In the rows, 128 means zero.
Where one turn sends some rows of the set: a few examples, then the rows asked:
Z560: 123 134 122 135 149 120 135 111 145 145 142 127 121 148 122 100 129 128 121
Z587: 108 145 135 147 144 124 145 125 137 149 152 106 123 123 129 132 103 113 125
Z569: 110 144 125 141 152 127 131 125 137 151 147 111 120 136 134 132 94 108 121
Z418: 101 142 118 145 142 135 143 129 130 158 154 112 125 131 129 111 101 110 126
Z592: 130 136 129 139 146 126 119 111 141 134 134 125 117 153 131 114 136 127 118
Z30: 117 137 138 156 142 141 144 141 99 121 170 118 120 132 142 114 125 112 112
Z741: 114 143 126 143 153 118 148 136 127 152 161 114 129 129 130 123 103 105 117
Z544: 116 137 153 137 155 148 114 125 115 132 158 149 97 127 140 103 129 111 131
Z826: 108 140 135 152 132 123 131 121 106 143 155 129 128 140 133 122 131 98 152
Z221: 87 124 132 153 131 136 137 111 109 130 162 134 111 129 138 112 117 113 145
Z626: 101 112 130 139 129 142 139 132 124 130 169 134 108 149 133 97 132 117 137
Z78: 112 130 137 139 127 119 124 145 125 150 159 129 113 141 132 101 135 106 143
Z863: 117 129 153 153 144 142 145 128 112 111 168 122 119 129 139 132 119 117 111
Z338: 115 128 147 131 164 140 124 110 127 128 155 155 99 131 136 106 128 124 125
Z342: 117 134 138 157 151 135 142 130 108 112 157 114 116 136 147 132 117 122 106
Z886: 129 139 138 135 145 127 131 112 147 141 139 121 122 153 124 114 132 131 134
Z875: 119 136 148 154 157 129 143 129 99 116 167 132 117 124 144 123 122 115 112
Z220: 121 139 126 144 143 135 126 103 130 142 135 131 121 151 124 98 136 125 134
Z640: 121 126 162 131 150 142 116 121 134 127 158 144 97 131 139 109 120 129 126
Z143: 115 128 149 132 162 147 116 127 130 128 153 144 90 131 144 119 121 119 117

Z544 turns into -> Z220
Z569 turns into -> Z342
Now find these:
Z626 turns into -> Z78
Z560 turns into -> Z741
Z863 turns into -> Z640

Where one turn sends some rows of the set: a few examples, then the rows asked:
Z979: 117 117 114 141 127 109 125 138 104 141 116 135 123 102 137 163 116 116
Z641: 116 113 131 143 121 96 120 139 127 137 122 115 111 100 149 160 119 125
Z777: 101 117 133 131 106 110 139 125 123 140 129 122 102 138 138 150 109 128
Z966: 123 128 113 145 109 119 130 111 103 139 152 132 115 129 143 166 120 112
Z285: 139 131 126 120 122 106 122 131 122 141 103 124 139 126 134 150 107 118
Z977: 118 125 94 144 127 103 118 129 117 146 129 102 109 99 121 155 125 121
Z26: 117 115 127 151 129 101 124 140 132 141 126 106 117 105 142 150 138 130
Z691: 106 118 120 127 110 115 119 116 125 148 143 123 109 116 130 134 100 103
Z957: 113 131 113 158 112 115 133 117 112 137 145 113 113 145 140 156 139 115
Z255: 148 130 116 129 113 107 133 115 116 127 118 103 126 118 119 149 107 134
Z209: 127 140 97 136 124 112 109 115 112 135 150 117 129 135 139 132 126 103
Z103: 119 121 122 130 127 101 108 144 123 132 133 126 122 122 133 159 145 125
Z323: 105 138 107 138 114 106 114 123 122 147 145 119 111 141 145 162 127 102
Z803: 120 120 122 136 132 105 129 128 120 122 139 111 118 90 135 158 130 121
Z281: 129 118 124 130 93 100 139 119 131 150 115 112 112 126 134 149 139 120
Z880: 133 120 133 122 102 98 135 111 124 148 114 115 108 115 137 152 112 97
Z919: 140 119 135 124 112 110 150 109 119 138 125 117 123 117 127 149 137 107
Z425: 146 131 113 131 109 105 126 110 116 126 125 112 117 129 121 152 101 136
Z821: 137 130 115 136 110 111 115 120 126 122 128 120 140 140 124 132 136 129
Z581: 134 139 112 138 130 114 136 121 102 136 139 124 127 148 143 151 130 129
Z815: 126 124 127 133 114 106 139 117 129 159 111 108 125 121 133 136 137 95
Z451: 128 137 98 138 107 100 114 120 117 142 141 109 106 145 143 150 119 132
Z76: 114 118 117 135 122 98 114 132 128 132 135 114 113 88 140 155 120 114
Z941: 128 125 129 155 120 115 119 116 112 158 142 123 112 141 147 157 113 107
Z444: 131 135 122 137 124 104 121 121 124 124 107 94 132 126 126 130 111 104
Z330: 125 126 116 118 99 101 132 110 130 136 128 107 116 113 127 141 137 94
Z999: 124 136 103 155 124 111 122 122 106 156 122 117 122 140 153 138 110 111
Z405: 139 134 124 129 130 110 127 126 117 147 106 130 137 137 133 148 106 124
Z975: 124 119 127 152 126 102 128 126 107 115 129 98 104 116 128 161 123 125
Z728: 118 137 89 136 104 103 118 123 125 140 107 113 129 128 129 137 113 121
Z549: 106 120 122 140 121 116 129 122 136 164 136 108 112 134 126 130 126 124
Z595: 123 134 93 127 102 104 121 127 125 134 108 112 136 115 125 139 117 120
Z327: 104 129 119 115 121 117 139 116 125 134 152 115 113 127 120 145 127 119
Z537: 129 141 118 133 129 105 117 114 121 121 115 104 131 132 127 133 104 98
Z375: 119 140 109 147 134 117 125 111 112 155 147 110 116 131 136 156 120 96
Z9: 140 124 125 132 104 105 114 128 130 123 120 115 139 133 127 135 131 130
Z151: 119 117 128 151 140 108 131 131 121 133 128 108 125 95 139 146 132 115
Z477: 131 136 117 135 120 107 121 113 99 124 138 121 113 139 151 152 99 107
Z419: 124 113 134 154 132 105 100 133 119 131 130 109 118 116 134 138 125 101
Z954: 107 117 132 143 126 128 149 115 112 142 133 122 122 125 129 132 115 111

Z641 turns into -> Z151
Z966 turns into -> Z941
Now find these:
Z979 turns into -> Z419
Z691 turns into -> Z549
Z9 turns into -> Z255
Z815 turns into -> Z330
Z581 turns into -> Z477
Z821 turns into -> Z425

Where one turn sends some rows of the set: a few examples, then the rows asked:
Z138: 126 109 117 140 138 152 106 147 131 127 120 127 112
Z133: 121 131 120 140 154 118 132 124 138 116 114 139 142
Z230: 115 132 113 108 141 120 124 125 140 131 127 144 139
Z556: 118 132 135 111 119 128 135 112 142 138 129 128 127
Z247: 124 109 121 142 133 154 107 144 131 128 120 124 110
Z306: 124 109 123 142 132 152 107 146 127 130 118 126 110
Z687: 128 134 115 106 140 118 129 127 141 131 125 142 136
Z227: 111 128 140 147 134 128 138 108 140 122 117 124 133
Z82: 126 110 118 139 135 150 106 150 128 129 118 129 111
Z610: 105 129 133 115 120 129 130 109 143 137 129 130 130
Z136: 122 109 120 135 129 155 106 144 131 132 123 125 109
Z394: 124 137 119 107 139 117 122 119 135 129 124 135 142
Z667: 116 134 137 113 122 125 126 107 137 134 126 123 135
Z637: 124 111 118 134 132 151 104 149 128 132 121 129 110
Z699: 124 110 115 133 134 153 105 148 131 131 123 128 111
Z704: 133 132 124 137 152 117 138 125 138 116 114 135 138
Z937: 122 110 122 137 128 152 106 146 128 133 121 126 109
Z88: 124 129 143 142 131 128 143 110 141 124 117 122 129
Z734: 121 133 142 140 134 124 132 106 135 121 116 119 137
Z906: 129 135 125 132 151 116 127 119 134 116 114 131 145

Z734 turns into -> Z667
Z133 turns into -> Z227
Z704 turns into -> Z88
Now find these:
Z937 turns into -> Z637
Z138 turns into -> Z247

Where one turn sends some rows of the set: a few examples, then the rows asked:
Z232: 125 125 145 141 128 131 98 111 121 148 117 118 114 136 146 138 140
Z222: 119 144 122 128 133 137 115 114 138 117 128 127 123 137 127 133 122
Z786: 119 123 125 125 142 132 131 134 117 105 114 103 108 113 133 136 120
Z838: 138 106 144 142 121 126 125 138 133 131 144 107 113 116 171 145 128
Z668: 136 107 140 147 143 136 124 134 130 109 150 106 114 135 142 128 117
Z52: 135 121 119 139 129 136 129 148 109 138 125 99 104 126 148 116 131
Z601: 124 134 136 118 124 119 106 118 118 140 111 122 120 128 157 132 144
Z391: 120 113 130 143 146 132 120 127 127 116 118 99 113 113 130 136 106
Z580: 134 112 131 146 120 140 131 146 119 118 139 123 116 129 158 129 147
Z508: 130 148 131 138 126 136 116 107 141 120 128 132 117 145 138 130 123
Z932: 138 122 122 148 135 122 140 138 143 138 149 108 107 134 132 125 125
Z862: 142 131 117 129 130 115 146 141 145 130 142 108 104 125 140 123 131
Z780: 120 143 134 119 134 127 117 109 144 127 133 114 118 131 136 149 111
Z56: 123 147 138 120 128 119 123 109 138 127 134 120 121 145 149 146 116
Z660: 118 121 136 158 124 111 130 132 127 129 132 126 117 122 140 135 153
Z894: 138 117 127 138 131 127 126 143 118 146 129 90 104 117 154 123 119
Z17: 127 136 137 120 125 128 105 125 122 135 105 124 128 138 159 127 128
Z552: 129 132 148 133 130 140 102 116 122 142 112 115 111 147 150 144 128
Z797: 140 120 136 118 135 125 132 139 132 98 140 107 111 121 155 126 124
Z860: 129 124 143 147 121 106 128 128 137 132 128 116 107 107 150 143 148

Z660 turns into -> Z786
Z932 turns into -> Z52
Now find these:
Z580 turns into -> Z797
Z17 turns into -> Z56
Z232 turns into -> Z222

Where one turn sends some rows of the set: a few examples, then the rows asked:
Z924: 120 125 121 98 149 128 110 129 135 114 125 120 129 157
Z121: 126 117 119 141 120 114 118 119 137 124 98 104 132 144
Z214: 122 109 128 93 136 117 118 130 120 119 132 124 128 145
Z554: 128 126 107 110 126 114 109 135 144 121 94 105 140 142
Z58: 135 103 122 125 148 121 115 104 130 118 124 132 146 130
Z61: 114 126 114 99 155 121 110 109 132 119 111 129 115 150
Z824: 131 113 113 105 118 104 116 140 133 123 100 106 139 133
Z981: 125 110 115 139 129 106 116 136 134 130 99 103 125 141
Z874: 128 115 121 133 122 111 120 117 142 108 96 99 120 131
Z277: 117 142 127 109 150 115 117 129 157 125 125 118 118 132
Z164: 118 126 133 110 129 103 128 117 134 140 129 130 124 124
Z584: 130 103 112 130 164 115 110 115 131 128 119 134 139 132
Z952: 123 133 137 106 131 115 125 129 147 124 136 118 130 128
Z403: 141 128 113 120 143 123 124 118 121 105 119 101 105 135
Z16: 136 126 109 132 140 120 124 124 108 132 123 110 118 148
Z6: 134 103 114 120 170 116 108 125 141 111 121 123 132 125
Z994: 126 126 103 109 129 107 110 119 141 122 84 112 129 135
Z412: 138 122 123 126 139 110 130 125 134 131 127 134 154 133
Z381: 137 122 106 125 152 114 122 131 114 122 120 104 103 137
Z757: 127 107 117 131 131 103 118 134 139 115 97 98 113 130
Z181: 138 104 124 117 154 123 113 113 139 100 126 122 139 123
Z150: 135 113 114 121 157 94 127 130 133 136 118 135 129 120
Z974: 117 110 122 95 143 110 118 109 117 124 117 132 114 139
Z366: 136 126 114 114 163 104 124 119 150 109 111 127 119 115
Z949: 113 136 122 113 149 103 119 116 144 140 118 129 113 127
Z818: 128 113 109 105 121 98 116 123 130 124 90 113 127 126
Z417: 140 135 123 119 144 121 127 113 152 105 121 125 144 128
Z545: 141 132 116 127 132 128 127 111 116 115 122 107 120 144

Z58 turns into -> Z584
Z818 turns into -> Z994
Now find these:
Z121 turns into -> Z981
Z366 turns into -> Z417
Z164 turns into -> Z949
Z924 turns into -> Z214
Z16 turns into -> Z381

Where one turn sends some rows of the set: a few examples, then the rows asked:
Z509: 121 126 106 109 171 136 130 136 137 116 135 151 140 131 142 125 142 124 149 139 117 126 127 120 133
Z45: 119 120 133 134 114 130 131 121 120 150 132 152 128 107 138 104 142 118 130 142 134 142 116 133 128
Z724: 111 135 144 110 138 118 113 134 136 113 149 152 156 145 155 114 117 133 143 139 131 118 140 144 130
Z91: 126 131 133 129 113 135 131 120 122 142 130 131 129 111 155 133 133 115 124 145 122 114 128 123 107
Z710: 130 133 133 128 114 128 124 124 129 146 132 132 132 102 160 130 138 106 126 147 121 118 128 120 120
Z54: 140 135 131 141 140 132 133 121 138 121 150 137 131 146 157 127 128 109 148 151 127 140 111 130 139
Z832: 120 137 130 128 130 136 135 142 115 149 138 153 123 104 141 133 129 112 130 138 138 124 109 136 109
Z675: 119 121 138 138 116 134 133 123 116 143 124 159 134 114 134 113 144 122 134 148 137 137 117 135 118
Z910: 118 147 143 131 125 117 137 129 127 147 123 158 125 110 144 109 149 124 132 136 116 111 126 144 116
Z237: 134 130 125 129 155 133 116 129 141 117 144 129 150 146 153 120 131 108 155 149 115 139 116 132 124
Z104: 107 132 135 139 110 110 128 133 132 140 142 157 144 115 147 132 144 115 130 142 117 117 111 125 107
Z228: 107 122 123 121 145 123 125 138 140 113 149 160 133 127 165 118 134 146 133 140 118 152 132 150 139
Z148: 116 147 146 128 127 118 132 131 125 153 127 155 133 109 142 104 143 116 130 139 117 114 123 141 130
Z448: 115 130 117 103 162 147 135 131 131 114 142 152 146 131 131 127 139 135 142 141 128 131 131 127 132
Z647: 128 136 132 123 145 144 122 135 147 115 156 129 142 141 154 130 128 114 150 147 120 147 117 138 125
Z993: 115 129 105 116 155 108 117 128 132 120 153 141 148 145 154 108 118 113 135 136 121 131 118 146 110
Z263: 111 111 117 123 148 119 117 141 137 110 144 158 130 127 163 121 131 139 144 137 121 146 130 130 144
Z533: 124 140 116 116 162 133 146 124 125 122 138 163 135 137 135 128 139 124 139 140 132 114 124 118 145
Z538: 107 133 127 132 117 107 128 128 131 149 141 156 151 109 147 125 149 109 120 146 118 118 114 125 114
Z662: 125 139 142 123 134 112 121 125 126 117 144 154 137 148 163 119 112 122 142 141 137 105 136 131 142
Z865: 113 136 103 110 146 117 125 120 138 116 160 138 147 141 152 117 125 120 128 140 120 131 129 147 103
Z945: 115 124 131 113 149 115 108 133 124 115 141 148 144 140 159 106 111 133 146 133 129 116 141 138 135
Z799: 119 138 95 123 144 108 137 115 127 124 160 151 137 145 150 120 121 111 124 139 132 122 117 136 114
Z5: 115 121 113 138 138 110 136 128 132 115 149 167 125 132 169 123 134 134 128 144 125 145 123 133 147
Z680: 119 134 124 121 126 133 128 140 119 151 140 153 126 98 138 129 134 105 132 135 142 121 113 126 116

Z724 turns into -> Z647
Z104 turns into -> Z832
Now find these:
Z148 turns into -> Z710
Z509 turns into -> Z945
Z5 turns into -> Z799

